One turn moves every row onto another: examples first, then more rows asked:
K_213: [-10   2 -19  25 -10  34  24 -11  -1  18 -21 -17  22 -17   1 -14   8  27
  -3 -38   8  24  -4   7 -13   2  -1  21 -16   5]
K_535: [-22  14  -6  32 -49 -21 -11 -14 -15 -11  16   4  11  10  15   5  -7 -33
 -24   6 -23   6  -5 -18   7  -1  -7  19  13 -12]
K_985: [ -6  17  -7 -34 -16   9   9  43   3 -19  12  12  11  17  -2 -22  22  -4
 -21   0   7 -10  19  15 -13 -27   2  -6 -14  -8]
K_81: [-18  31 -19  17 -26 -28   2 -20 -10  -9  23   3   9   1   7  -8  17  -3
 -16 -18 -25  43  13   3 -29 -20 -25 -12   2 -10]
K_107: [ -5  14  12   7 -35   6  10  21   3   8   3 -16  -4  31  21   9 -41  23
  -5  10   8  35   5   8  -8   3 -14 -11   2  23]
K_208: [-33  17 -18   6 -12 -15 -30 -14  15 -18  23   6   6 -16  10  -5   9  -1
  -8 -23 -17 -30   3 -20  12 -11   5  21 -10  -2]
K_400: [-31   9 -20  23 -21 -48  11  22 -15 -18 -15  15   6  -9   4   6  29  13
  -8   4  13  31   7  -2  19  -4 -25  11  12 -20]
K_722: [-24   7 -23  10  12 -29 -22 -33 -16   1 -11 -12  -3 -19  13 -12  11  -4
 -37 -21  -7  10  24   5  -9 -31   7  11  -4   2]
K_167: [-10  -2  10 -19  13   4  11  14  -5  12  -4  -7   8  -1  31   1 -16  11
  -7  -7  14  51  17  28  11  -5 -21 -16 -18  17]
K_322: [  5  30   5 -25 -16  18   5  24   3   4  12  34  -3  -4  14 -28  20  -1
  -2 -11 -13   6  12  22   7   3  12 -15  20  -3]
K_243: [ -1   9 -21  -8 -27 -50   3  -2   8 -22 -21   0  -1  -7 -12  -3  23   4
 -35 -11  21  17  10  -5   8 -22 -15   1 -31 -34]
K_672: [ -1 -27  21  -7  10  -5  17  12  19   4   1  -2  -5  -6  32  10 -20  25
 -21 -19  22  -6  29  -6  16  -2  -1  -5 -21   9]
K_708: [ -9 -18   0   4 -18 -12  30  36 -12   3  -9  -2  -1   1  15 -25   9  -1
 -32   9  -1  -8  27  17  -3 -11  14   4  40  -1]
K_652: [  2  36 -25   0 -39 -32 -27 -19  13   2 -23   7 -31   4 -10  -2   6  12
 -22 -10  17   3   5 -15  17  -1  20  -2 -12 -10]
K_383: [-21  -9 -22  36  -1  32  18   2  -3  -1 -16 -23  12  -1  -5  -6   2   8
  -4  -8  26  -6  -4 -21  -1   1 -13  24 -27  16]
K_798: [ 15   2  -7  41 -20  32  27 -30 -12  21 -11   2  -3   4   2  -7   1  10
  -5 -19  10  31   4 -18 -13  19  -9   2 -13  -2]
K_934: [  1   7  25 -13 -43  15   7  19  18   3   1   0  18  19  27  21 -34  12
 -21 -15  11  -1   6  -1  13   0  13  11 -23   0]
K_323: [  3 -10 -15  17 -25  35  16 -15   2   4   8 -10  12   8  -8 -12  -3 -12
  -1  -9  14  15 -19 -19   5  17 -22  13 -42  -9]
K_63: [-30  31 -26   7 -42 -28 -20   5  -2  12  -9  13  -7  -8   4  -3  11  17
   4  -7   2  25 -13   7  35  17  12  14  21  -9]
K_478: [ 21  -9  -4 -17 -20  -4  -5   9 -12   2  -1  -2 -31  19   3 -36 -11 -14
 -28  24   2 -11  16  10  -3  -2  13  -5  15  -1]

K_208 goes to K_535
K_985 goes to K_478
K_672 goes to K_934
And these:
K_323 goes to K_798
K_63 goes to K_400

One turn moves every row onto another: examples first, then more rows asked:
K_551: [  5  -9 -22 -16  -2 -18  -7  19   1 -18 -56 -11 -17   7 -30   7   1  34
 -29  -3 -24   7  29  28]
K_900: [-32   1  11 -30   8 -11  -7  23   7 -16  -8 -12 -16  25  -8  19 -11   9
 -19  -9 -18 -13   3 -42]
K_32: [-13  15   9   7  -7 -19  -4  -5  17  28 -23 -39  -1  -8  -5   9   1   3
 -12  12  11  17  10  -2]
K_574: [ 15  -8 -14  11 -10  -8 -19  20  21  -1  -6  20  -3  32  -7  10  16   8
  -5 -30  -3  -5  36  32]
K_561: [ -1 -13  27  -4  -3 -10 -14  13  32  -8  10   2 -13  12  -1 -14  41  15
   1  -9   1   6  11 -26]
K_469: [  3 -16  -8 -26  18   3 -16  18 -53   6 -32   3   2  -2 -16  23  26  23
 -10  13  14  14   0  -2]
K_686: [ -7 -20   1 -19  -3  -7 -19  13  41 -12   5  10  -5  10  -8 -13  36  21
   2   5   2  18  16 -24]
K_727: [ 10 -21  14 -15  19   4 -17  15 -47  12 -33  -4  -8  -5 -11  26  22  22
  -5   6  13  15  -6   7]
K_234: [-34  -1   0 -24  30 -10   9  17 -23  -3  -9 -25  -4  11 -11  24 -11  13
  -7   1   3  -8 -20  40]
K_592: [-26  -4  17 -18  19   0  -4  22  14  -2   3 -13 -13  13  -1  25 -15   5
   4 -16 -22  -6  13 -30]
K_491: [ 14   8 -11  17   9  -3  23  24   9 -12 -12   5   0   8  -5 -41  31 -11
 -10 -17  16 -23  -9   7]
K_324: [-30   1 -25 -13 -25 -10 -21  13  10  -2 -19 -30  -4  15 -14  16  -2   5
 -24  18  32  12  -9  -5]
K_50: [ -9  -7   6 -17  -7 -15 -14  17  23 -19   8   9  -5  18  -6 -20  47  17
 -12  -1   4   1  14 -39]
K_151: [ -4  -4 -24  -3 -11  -5  -6  43 -33 -37 -21 -14 -16  27 -22   9  12  19
 -27 -28 -10 -23  20  15]
K_918: [  7  -9  13 -17  17  -3 -11  16 -61   9 -32  -4  -4  -1 -12  19  31  20
 -17   4  11   4  -4  -7]
K_401: [ 12   2  -2  14  13  -6   7  25 -17  -3 -23 -19  -8  -3 -12   8   9  17
  -2 -29 -30  -7  45  26]
K_615: [ 23  -3  11 -12   4   0  14   3 -15   5 -14  13   1 -11  -5 -23  12   3
 -19  12   3 -45 -21  25]
K_601: [  6  -6 -38  -7   0  -2  10  25  22 -25 -27  14  -3  14 -17 -38  22  -1
 -19   3  24 -10 -18  12]
K_824: [-36  13 -15 -29  38 -15  18  10 -31   1 -11 -20  11   2 -12  16  -3  13
 -11   9  -4  -7  -4  27]
K_872: [-27  22 -14  11 -12  -6  -3  17 -16  10   8 -34  10   6   0   9  13 -10
 -10  -2  24  -7  11 -19]
K_790: [-32  14   9 -26  29 -26  16   7 -29   0 -22 -27  -5  10 -12  13  -4  16
 -25   6  -4 -13 -18  27]
K_432: [ 12   9 -29  -6  -8 -25 -11   9  16  -2 -23  27   7  27 -15  -4  24  15
 -26 -11 -11  -4  48  12]
K_113: [-29  -1   1 -35  19 -10  -5  14  21  -4 -16  -7  -8  10 -10  19 -16  13
  -9   3 -26   3  17 -36]
K_595: [ 20 -19  -5 -20   2  10   4   7  -1   2 -16  18   1 -11  -9 -13   2   7
  -9  20   9 -32 -24  38]
K_842: [ 14  -6 -21 -25   3   6  10  10 -18  -5  -9  22  12 -10 -10 -21  12   4
 -18  22   8 -42 -16  20]
K_168: [ 15   5   1   6 -22 -27 -17  16  11 -11 -21  16 -14  44 -11  -2  24  12
 -37 -28  -4 -17  23  15]
K_620: [ 21  -6  -9   8  12  -6  17  12  37  -1 -32   6  -7  -3 -11 -37  17   0
  -5  -2  11   0 -10  25]

K_918 goes to K_469
K_574 goes to K_168
K_601 goes to K_620
And these:
K_900 goes to K_113
K_401 goes to K_151
K_50 goes to K_686
K_790 goes to K_824
K_615 goes to K_842
K_32 goes to K_872

One turn moves every row onto another: examples first, then more rows asked:
K_984: [ 23   6  -8  -3 -25  10 -17 -24   6  -9 -21   8   6   9  39 -16  -3   3
 -29]
K_436: [ -4  33 -11  -1  36  11  -3  12   7 -13   5   4 -26   4  43  -7  38  -6
 -34]
K_688: [-31  -6   2  -5  36   2   8  17  26 -15  -4 -29 -16  12  18 -12  33 -19
   5]
K_933: [-16  28  -3   5 -31 -10  12 -19   0 -18 -15  23  -7  19  40 -24 -20  -7
 -19]
K_502: [ -4  15  -5  16 -32   3  -2 -17  -8 -12 -40  13 -16  30  33 -30  10  -1
 -11]
K_488: [-20   2   7   0   0  18  -9 -25 -12 -13  33   2 -43  -2  -3   5  16   1
  14]
K_519: [-24  13 -10  -4  41  -5   3  23  31  -8   6  -4 -17   9  12  13   6 -21
   9]
K_679: [-10  19 -10  -1  10  -5  -7  19  -3 -23 -10  -8 -30  18  44 -30  35  -8
 -39]
K_450: [-20  -1   1   6  30   4  20  17  37  -1  13 -11 -14  13  -5   9  30   8
   2]
K_877: [ 14  -8  13  17  -4 -24   6 -22  -2 -25  -1 -14 -28  10  37  29  16   2
 -32]
K_663: [ -5  29  -8   0  18 -28  -7  18  15 -28   2   7 -26   8  39 -18   1 -11
 -39]
K_552: [-36  13  -5   2  -7  11  22 -15  15   2 -10  11   3  21  13   7 -15 -16
  29]
K_684: [ 17  34   1  22  -9   3  -7 -22   4 -14 -27  27 -20  13  38 -24   7   5
 -25]
K_926: [-24   3  16   1   4  18   2 -31 -22  -5  28  -3 -38   3  -3  -3  15  -1
  13]
K_731: [-27   0   1  -7 -13  12  38 -21  14   2 -20  -3   7  25   9   8 -10 -16
  12]
K_20: [  5   7  28  14   3  -2   1   6  -2   2  19 -13 -54  10  18  23  22   6
   0]
K_988: [ 18  13  -3 -15   5  10 -16  22  15  -3   5 -12 -14   4  47  -5  21   0
 -38]
K_522: [-32   7  11  -6  37  20  29  -7  31  -7   8 -16  -3   2  26   3  25 -15
  10]
K_730: [  3  23  11   3 -36 -12  19 -13   4 -10 -24  12 -17  24  27 -27 -16  -1
 -28]
K_892: [  6   4  23  12  -8  -5  -6   3   8 -11  25  -6 -57   3  20  23  19   9
  -2]
K_274: [ -5  -8   7 -10 -11  27  -3 -33  21   1  -7  -4  16   3  10 -19  -9  -5
  16]
K_994: [  7 -13  10  13 -20 -20   6 -27   5 -32   7  -9 -28   5  39  29  13   3
 -28]
K_990: [ -1  13  -9   7  18 -18   6  15  17 -24   9   0 -20  12  23 -12  33  14
 -53]
K_235: [-14 -12   0   5  -2  -4   7 -58 -23 -31   7  -4 -12   3  16   3   9  -5
 -18]
K_525: [-24 -10   7  12  -6  11  14 -19  21  -4 -34  -8  -1  25   8 -11   8 -13
  32]
K_120: [-12   8  22  18  -8  12  24 -41  29  -7 -23   7   4  10  22 -14  -5  -4
  19]
K_173: [-27   2   1  14 -15  18  27 -26  16   4  -6  12   3  22 -10  -7   7  13
  18]
K_617: [-19 -15  -6   0 -11   4   4 -54 -15 -34  16   1 -15   0  16  12  11  -4
 -11]
K_507: [ -6  17 -10  15 -29  -4  14 -27  -3 -18 -11  22  -5  21  19 -29   9  20
 -38]
K_758: [-10  -1  11 -23  19  27  -3  13  31   8  19 -23  -4  -3  19  -7  15  -7
   7]
K_634: [  7  28  -5  -8  20 -15  -8  21   7 -18  -1   3 -38  12  15 -26   8  -8
 -42]
K_473: [-22   5 -15 -18  42   8  12  13  18  -5   2 -11 -13  13  -4  10  15 -23
  -1]

K_488 goes to K_617
K_502 goes to K_679
K_933 goes to K_663
And these:
K_684 goes to K_436
K_758 goes to K_274
K_877 goes to K_20
K_990 goes to K_450
K_634 goes to K_473

One turn moves every row onto another: examples first, then more rows asked:
K_966: [  6  -8   6   4  12  -2   1  -1 -20 -18   7  14   4   0  -6  27 -15   9
 -59]
K_545: [-35   3  12   1  21  12  -9  -1   2  -6 -35   8 -22   5  26  18  -6  32
  -8]
K_229: [ -5   3  -3 -32 -36   2   7 -12  18  -3  -4  34 -15 -19   9  10  -1  31
  -2]
K_221: [-11  11 -30   0 -13  -6  -9  17  14  -2   2  28 -21  10  -2 -12 -11  -6
  24]
K_939: [  8  -5   5  26  22  17  13   2  16 -20   0   8  -5   7  50  17   9   0
   3]
K_375: [ 44   1  -2   3  -8  -4  10 -11   7  -6 -11 -12   8  -3 -14 -13  -8  -4
 -23]
K_658: [-23  16   7 -16  -4 -13 -11  -1  19  -8 -18  -5  -4 -23   5  25  12 -11
  35]
K_373: [ 35  27 -20   1 -16 -13 -16 -11  -1 -12  25  11   2   6   4   2 -26  -5
 -14]
K_748: [-36  14 -12 -17  -4 -11   4 -21 -10  -8   1  22 -21   3 -11   4 -32 -24
 -17]
K_896: [  7   7  25  10  34  11 -17 -11   0   5   8  18  -2  -2   0  12  32  28
  -6]
K_60: [ -8   8 -20  24 -25   4  -6 -10  11 -23 -12  17  -3 -17  21   7  -6  -5
  39]
K_335: [  5  -4  31   5 -17  20 -25  -5  -1  16  25 -25   7  -3   8   1 -12   4
  -9]
K_588: [ 31  -2   8  18  29  -2   2 -23  -4  -5 -11   8   1   8  24   0  -5  31
  17]
K_479: [  4 -16   6   6  18   4   1 -38   1   5  -6   6 -13 -21  -3   4 -13  16
 -51]
K_136: [-12   0  32   9   8 -30  13  -4 -13  -2   1  30  11  17  16  28   6  -9
  10]
K_212: [ 22   2  -2 -36 -13  14  -6 -16 -10 -13  27  13  -6  -5  -8  23  -1 -24
 -13]
K_7: [-54  -9   1  19  22   4  -8 -12   9 -13  -4 -10  -1  -9  30  16  -7   1
  -6]
K_131: [-26 -10   0  -5 -20   7 -20   1  -3  -6 -21   8 -14 -17 -13  15 -38 -29
  -4]

K_939 goes to K_221
K_60 goes to K_373
And these:
K_748 goes to K_479
K_658 goes to K_212
K_545 goes to K_131
K_229 goes to K_335

One turn moves every row onto another: examples first, then more rows asked:
K_859: [ 21  -5 -28  29  24   6 -16  21 -12   2  31  20  18 -18   2 -12   5]
K_295: [ -1  -6 -11  28   1  30 -47   1 -22  -2  31  29   5   3   3   0  13]
K_236: [-27   3  33   1  13  17  15  -6  29  30   2 -13   2  10  -2 -18  -1]
K_217: [ -2  -6  -9  29   0  27 -48   2 -22   1  26  30  11   3   6   0  13]
K_996: [ 11  -6 -11  -1 -13  11  15 -25   3   9  -4 -14   0  -1  37 -29  -8]
K_774: [-27   4  34   1  13  16  13  -6  29  32  -1 -10   7   8   2 -16   1]
K_355: [ -2  -9  -9  31  -2  26 -48   3 -25   2  25  28  11   6   1  -3   9]
K_704: [-25   5  32  -1  15  20  16  -7  32  27   5 -12  -1   8   0 -15   2]
K_562: [ 20  -7 -28  31  23   5 -16  23 -14   3  29  18  19 -15  -3 -15   0]
K_26: [ 11  -7 -11   0 -14  11  15 -25   3   9  -3 -14  -1   1  35 -30  -9]
K_443: [-31  15  17  -1   1  -2   9   1  25   6  32  27 -15   4   5  20 -12]
K_860: [-38   3  22   9  -9 -15   3   7   9  18  16  23   2  16  -8   6 -31]
K_869: [ 20  -5 -26  30  23   4 -17  21 -13   5  27  22  24 -19   5 -10   5]
K_102: [ 11  -7 -11   0 -14  10  14 -25   3  10  -4 -14   0   0  36 -30  -9]
K_785: [-26   6  33   0  15  18  15  -7  32  30   3  -9   4   6   4 -13   5]
K_737: [ 19  -8 -26  32  21   2 -17  23 -16   6  25  21  24 -15   1 -14   1]
K_547: [-33   5  16   4  -3  -5   8   4  17   6  31  18 -19  16 -14   6 -27]
K_294: [ 11  -7 -11  -1 -14  11  15 -25   3   8  -2 -14  -2   0  35 -30  -9]
K_667: [ -1  -8 -11  29   0  29 -48   2 -23  -1  30  27   5   6  -2  -4   9]
K_649: [-36  14  24   3  -6 -13   4   3  17  18  17  32   6   4  12  19 -15]

K_860 goes to K_547
K_774 goes to K_236
K_295 goes to K_217
And these:
K_869 goes to K_737

